One turn moves each row of this set onto another row. After a few examples, where does it send each row asked below?
nat: [ 31 -23   5  -5 -18  -7  26  -3 -36  -9 -29   4 -18]
nalo: [ 17 -31 -22  -4 -32  21  -6  21  -6  16   6  22  24]
kunar: [  6 -35 -18   3  28  22   4  -1  27  -3  20 -38  18]
Daref: [-31  -3  -5  29  19 -10  11 -42  21 -36   4  -8 -32]
sis: [ -5 -28 -40  17  31  42  15   0  23 -14   1 -12  -6]
Bup: [-20  23  15  -5 -46  -9  32   5  24  17  22  -6 -43]
gokef: [ -6 -19 -42 -21 -26  34  21  23  -2  17   2  17  11]
Gal: [ 13 -14  -6 -26 -14  -3  51   1 -30  -3 -26 -13 -20]
mupog: [ 11 -36 -28  30  28  35  -4  -1  20 -15   1  -5   0]
rut: [ -9 -28 -34   0  32  33  20   0  28  -6  12 -32   5]
mive: [-28  12 -15 -38 -13  13  -1 -28  23   4  48  -8 -41]
mek: [ 18 -41 -15  23  25  22 -11  -3  22  -7  12 -21  15]
fer: [  5  -5   8  -4 -22   0 -42 -32  15   1  48  11 -31]
Bim: [ -9  -1   6 -31 -19  -2 -24 -30  21   8  57 -14 -25]
lis: [ 19 -16  -7 -12 -15   0  42  -1 -34  -9 -32   3 -26]
Nosa: [ 31 -25  12 -14 -18 -17  27  -2 -33  -2 -20 -12  -7]
bapud: [-20  -8   5  33  16 -17  -2 -44  20 -36   8  -9 -24]
tesu: [-21 -10  11  24  16 -25   0 -44  24 -30  16 -23 -16]
kozif: [  6 -24 -36  -4 -29  31   6  22  -7  12  -3  30  11]
raba: [ 10 -31 -19 -21 -31  15   3  20  -2  23  14   3  31]
Ravaf: [-37  -1  -6  17  20 -12  19 -42  25 -32  10 -20 -29]
sapiv: [ 21 -20   5 -29 -16 -14  43  -2 -30   0 -17 -22  -9]
per: [ -5   3 -11   4 -18  18 -32 -30  11  -7  31  33 -53]
rop: [ -8  16  29  -1 -51 -20  18   4  22  19  27  -9 -33]
pumo: [-26  13 -25 -17 -13  26  -5 -27  16  -5  34  19 -58]
zas: [-32  -5   4  13  18 -21  13 -42  27 -28  17 -30 -19]
donob: [ -4  17  19  22 -49  -7  10   5  15   9  11  20 -50]
fili: [  2  12  31  16 -51 -18   4   3  18  15  20   6 -36]
Dule: [-18  24  10   9 -46  -1  29   6  19  11  11  12 -54]
Por: [ -4 -23 -32 -31 -27  24  18  22   1  22  13   0  23]

Por moves to gokef
mek moves to kunar
Dule moves to donob
Where do these go?
per moves to fer
lis moves to nat
Daref moves to bapud

